Each named move below is a turn or a mirror, shown by a few rows before and after it. Which moves, in which order, take the first row of each later pair to the second? The first pair is answered.
move H:
[ 56 -14 -15 -25   5  14  -5  22 -19] -> [ 10  36 -30  45  25  -2  -6  19  18]
[-35   9  37  -4  40  31  34 -27   6] -> [-23  -7  40 -25  34  37  31 -25  -6]
[-42 -22  21  19 -14  -5   6  -2   5] -> [-28 -38  21  -2 -20   3   7  -4  -7]
[ -2 -12  12   0  -7 -18  -4  -7   7] -> [ -2 -10  11   5  -7 -18  -3  -6   8]
move W:
[  3 -15  20 -22  -8  18   4   4  -2] -> [  1 -14  24 -18   4  20  11   7  -1]
[ -9  -6   2 -14  -7  10  -7 -18  -2] -> [-13   2  13   2  11   6  17  -6   2]
[-22 -10  35  -6  -9 -15   1 -38  11] -> [-10  -6  34  -6   3 -20   7 -33  17]
move R:
[ 41  23 -11   3  20 -24 -12 -14  20] -> [ -6  34   7  19  39   6  17 -10  18]
[ 17  -6   5  -1  16  18  36  36 -11] -> [ 48   6 -28 -14   2  16  -1  18  -9]
[-22  -2  15  -2  15  12  22  -7  12] -> [ 22 -15   3 -18  -3 -16  -7  -9  12]
[ -2   1 -23  15 -25  -5 -10   9   4] -> [-20  -2 -12  22 -12   0  10  16   4]
Now pairs of rows:
Each pair is 2 to 3 moves apart.
[  9   0  41 -18  45  12  36  -7   2] -> [ -2  14  -2 -25   9  45  -8 -48 -13] : R, R, W
[ 27   4 -14 -12  -6   0 -20 -13 -11] -> [ 23 -22   8 -13  -3 -17   0   7  -9] : R, R
[-12  -3 -22  13  -8 -10 -20   8   2] -> [  1 -22 -15   0 -14 -12 -17  18  -3] : R, R, H
[-13  26  11  35  35  27  13  -6   5] -> [ 23  -1  15 -15  20  51   7  -9 -24] : H, R, R
[ -4  19 -22  17  -9   0 -27   4   6] -> [  7  17 -17  20   1 -14 -21  16  13] : W, R, R
[-11 -12  12 -10  -2 -13  -8  -1   3] -> [ -1 -11  12 -20   5   2   3   3  -4] : R, W, H
[ 25   8  -5 -15   3  -5 -12 -17   0] -> [  2   9   7  10  18 -22   5  -6  15] : R, R, H
[ 17  33  -5   0  22  26   6 -24  12] -> [-23  17  -8  27  -5   1 -16 -30  25] : R, W, H
[  6  35 -33  16   9   2   1  28  -6] -> [ 21  15 -37 -10 -11  14 -12  16 -17] : W, H
[ 21   6 -11 -15   0 -12  -3   6   6] -> [-6 19 -4  5 11 -1 10  6 13] : H, R
[ 33  -7 -10 -24 -15 -33 -29  -8   9] -> [-43  28  -3  29  15 -11   5  -5  21] : H, R
[ -7 -22   5  -5 -10   1 -15 -16  11] -> [-18   2   5  14  10   9   2 -13  15] : W, R, R
[ 33  37  -8 -23  17  29   5 -21  -4] -> [ -9 -11  22 -35  -6  44  20 -13 -22] : R, W, R
[-19  -8   1   8  20   3  25  19  -2] -> [ 21  -4 -24 -21   1  -2 -15   2  -9] : H, R
[-23  -1  10  19  10  10  15  -9  -2] -> [  5  -5  -8 -10  -4  21  -8 -21 -19] : R, R, H
[-20  26 -20  48   9 -23   5  17  30] -> [ -5  28 -33  44   0 -26 -10  11  30] : R, R
[ -7 -12  20   6   0 -42  14   5  13] -> [-31  16  -4  20  -4 -17 -10 -25  12] : W, H, R
[ -8  -1   6  19 -30 -40 -29   5  15] -> [-19 -12  40   5   3  -7  27  31  -5] : R, H, W
[-15  20 -16  10  13  17   6 -16   7] -> [ -8  -2 -10  19  -3 -24  -8  -3  19] : R, W, H
[-38 -11   5  19 -28   9   3   2  -3] -> [ -8 -24  -1  -8 -42   6 -11  -2 -17] : H, R
[-30  20 -15  37  -1 -24 -19 -12  25] -> [-13 -49  28 -26  -9   7  16   8 -19] : H, R, R
[-9 24 19  8 46  7 41  1 12] -> [-10  32 -27  -7   3  33 -18 -36  -4] : R, R, W
[-17 -15  15   4   8  12   0 -14  -3] -> [ -8   5  13  10  24   7   6 -12   5] : R, R, W
[-19 -11 -13  12 -19  -2 -18  -8  10] -> [-11 -11  11  16  11 -12  18  14  15] : H, W
[ -1   9  -7  24  -4 -35  -7   9  13] -> [ 27 -19   1 -25 -16  -5  -5   5 -18] : R, H
[-13  16   5   6  16   5  25 -13  11] -> [ 12   4   4   0   7 -29  10  -9  21] : R, H
[ 20   6  14  12  17 -39  -3  -1  15] -> [ -6  14  11 -10  21  35  14 -23 -21] : R, H, R
[-15  -7  -1   9   2 -18  -2   7  12] -> [-20 -18   7  -1   5   3  10   7  -3] : H, R, R
[-14  18  16  16   8  25   7 -36   0] -> [ 16 -19  29 -15  -2   9  12 -22  -8] : H, R
[  9  -6  -3   4 -19  -6 -15   4 -17] -> [  2  -2   0  18 -16 -15  -8   7  -5] : H, R, R
